In the rows, zero is written as 128.
Where one turn sends some rows of the set: a few examples, then the rows asked
j603: [134 114 140 128 111 155 123 107 113 142 140 152 124 144  92]
j130: [103 127 170  97 125 133 116 130 111 115 130 173 123 134 121]
j777: [138 109 153 137 122 157 132 123 114 145 145 149 122 143 103]
j397: [125 148 136  90 137 147  95 152 115 118 162 118 146 128  98]
j585: [108 163 121 141 148 155 132 150 131 133 128 130 140 163 113]
j274: [ 99 127 169 101 124 132 124 124 116 113 135 171 127 132 125]
j94: [139 118 150 140 109 152 125 118 122 144 149 143 116 140 108]
j728: [136 153 133  91 138 138 116 157 112 111 157 124 155 127 120]
j494: [113 146 137  84 133 146  94 152 113 100 162 129 139 137 115]
j319: [118 144 152 107 133 147 142 142 118 145 102 163 115 128 121]
j169: [124 157 132  98 127 144 108 138 103 111 166 122 158 132 121]
j408: [100 159 120 127 127 171 126 153 130 130 116 135 116 165 113]
j189: [106 169 123 126 134 161 130 156 133 142 121 148 136 169 107]
j986: [109 159 150  80 124 158 121 138 107 117 122 162 125 151 144]
j459: [138 108 147 126 115 155 125 120 118 147 143 155 132 137  98]
j222: [125 153 138  81 124 142  96 150 112 113 163 142 159 134 113]
j307: [103 176 128 128 129 160 130 161 123 130 125 141 132 170 115]
j442: [106 170 120 128 136 155 121 154 133 128 115 143 134 164 101]
j325: [114 144 163 106 138 151 141 150 112 142 105 158 113 131 122]
j331: [130 108 148 120 116 158 124 122 110 139 145 137 114 129  95]
j278: [110 175 129 138 129 153 123 159 136 131 131 134 125 163 119]
j969: [142 115 137 124 108 153 136 107 113 133 151 142 131 143 116]
j66: [ 98 159 120 132 130 160 110 147 138 126 130 134 130 169  97]
j365: [134 151 135  76 137 145  97 145 108 115 159 133 152 132 110]
j534: [130 101 137 121 113 163 129 123 107 138 150 148 127 161 108]
j269: [111 162 140  79 131 150 122 138 115 120 121 165 126 148 145]
j930: [ 93 154 126 131 125 147 128 168 119 125 126 141 136 169 100]
j404: [111 145 162 108 137 150 147 150 117 139 107 155 122 125 125]
j268: [111 156 149  79 123 162 128 136 111 117 126 157 130 145 150]
j67: [136 153 143  94 126 140  96 149 114 113 171 127 144 131 123]
j117: [103 160 122 144 130 140 135 149 138 121 123 142 136 162 109]
j741: [134 111 140 143 116 153 122 112 116 131 145 140 139 134 107]
j360: [134 117 134 123 109 171 118 113 116 142 146 131 124 140  95]
j209: [131 145 147  92 123 143  96 150 106 105 164 139 155 131 119]
j332: [106 129 161  91 126 124 118 126 112 119 134 172 125 127 121]
j998: [134 135 134  86 129 152 107 168 100 115 152 129 154 132 116]

j459 -> j189
j332 -> j319
j274 -> j404
Now find these:
j397 -> j360
j169 -> j741
j930 -> j998
j728 -> j969
j986 -> j130
j494 -> j331
j603 -> j442
j209 -> j777
j94 -> j278

Where one turn sends some rows of the set: a few examples, then the rows asked
j71: [129 145 130 152 130 122 155 122 129 123 140 173 137 136 135 108 104 108
 148 123 120 125]
j258: [135 138 124 147 112 134 128 124 114 127 126 101 145 116 137 134 159 164
 107 155 124 125]
j992: [127 121 128 135 126 124 148 122 128 174 133  97 121 129 120 122 123 100
 143 128 128 136]
j845: [140 118 134 149 127 125 140 117 122 110 139  70 126 130 124 132 120 161
 130 145 125 129]
j340: [156 122 127 155 109 133 139 128  93 133 126  86 126 128 130 136 140 152
 132 152 136 139]
j886: [124 146 129 158 137 114 165 113 127 119 134 169 133 133 133 117 108 106
 147 129 120 118]
j356: [133 122 130 151 154 113 124 119 133 145 140 160 135 132 151 142 107 109
 128 130 147  99]
j895: [127 119 130 133 126 124 144 123 131 172 136  97 122 130 120 120 119 101
 142 126 125 137]
j578: [134 123 132 148 151 117 119 125 133 146 142 162 138 134 153 138 105 109
 128 126 147 103]
j779: [158 121 132 145 105 140 125 137 103 134 137  88 133 134 133 121 130 156
 133 140 130 145]
j902: [151 133 125 151 117 129 144 128 109  91 125 163 116 126 121 136 153 139
 119 118 131 132]
j833: [130 136 125 148 119 128 131 116 120 119 127  94 143 117 134 136 155 166
 107 156 122 120]
j479: [123 119 128 136 130 121 151 118 133 167 135  93 120 129 118 124 120 101
 142 129 126 132]
j185: [140 130 129 148 132 123 145 118 130  74 132 150 114 127 115 133 139 147
 119 114 125 124]
j51: [125 120 128 136 129 121 151 119 129 172 131  94 118 128 119 125 123  99
 142 130 127 132]
j309: [153 131 129 144 115 134 134 133 119  89 132 163 120 130 122 126 145 144
 120 110 127 137]
j753: [149 118 137 141 115 136 126 129 121 121 146  78 133 135 129 120 118 162
 131 137 125 140]
j942: [136 123 131 150 150 116 122 124 130 148 140 162 137 133 153 140 109 108
 127 129 148 103]
j53: [124 119 130 134 128 123 147 120 135 168 137  93 120 131 120 120 118 102
 143 127 125 135]
j431: [135 124 129 152 152 115 124 121 129 147 139 161 136 132 152 143 110 108
 128 131 147 100]
j536: [139 135 127 142 109 137 121 129 119 127 132 103 149 119 138 127 154 167
 107 149 121 129]
j832: [129 134 128 143 120 130 126 118 130 116 134  93 146 119 134 129 147 169
 107 151 118 122]
j350: [145 121 129 156 123 122 147 117 105 121 128  75 122 126 125 142 133 154
 131 155 133 127]
j904: [129 147 128 157 132 116 163 118 119 126 130 174 133 131 134 116 111 104
 147 131 124 121]
j877: [133 123 131 148 153 116 122 122 136 143 143 158 137 134 152 140 105 111
 127 127 146 100]
j663: [131 147 129 155 127 122 158 122 120 128 136 177 136 135 136 111 111 105
 147 125 122 125]
j445: [125 145 131 153 136 117 160 116 133 118 140 168 136 134 132 111 103 108
 148 124 118 120]
j282: [144 132 125 153 129 122 150 120 116  82 125 156 111 125 118 142 150 141
 119 120 130 124]
j894: [132 135 129 140 114 136 120 124 130 120 137  98 149 121 136 124 147 170
 107 147 118 126]
j171: [145 129 131 141 122 131 135 127 130  79 139 156 119 131 119 124 138 148
 120 108 123 132]

j71 -> j886
j356 -> j942
j53 -> j51
Now find these:
j350 -> j779
j309 -> j185
j536 -> j832

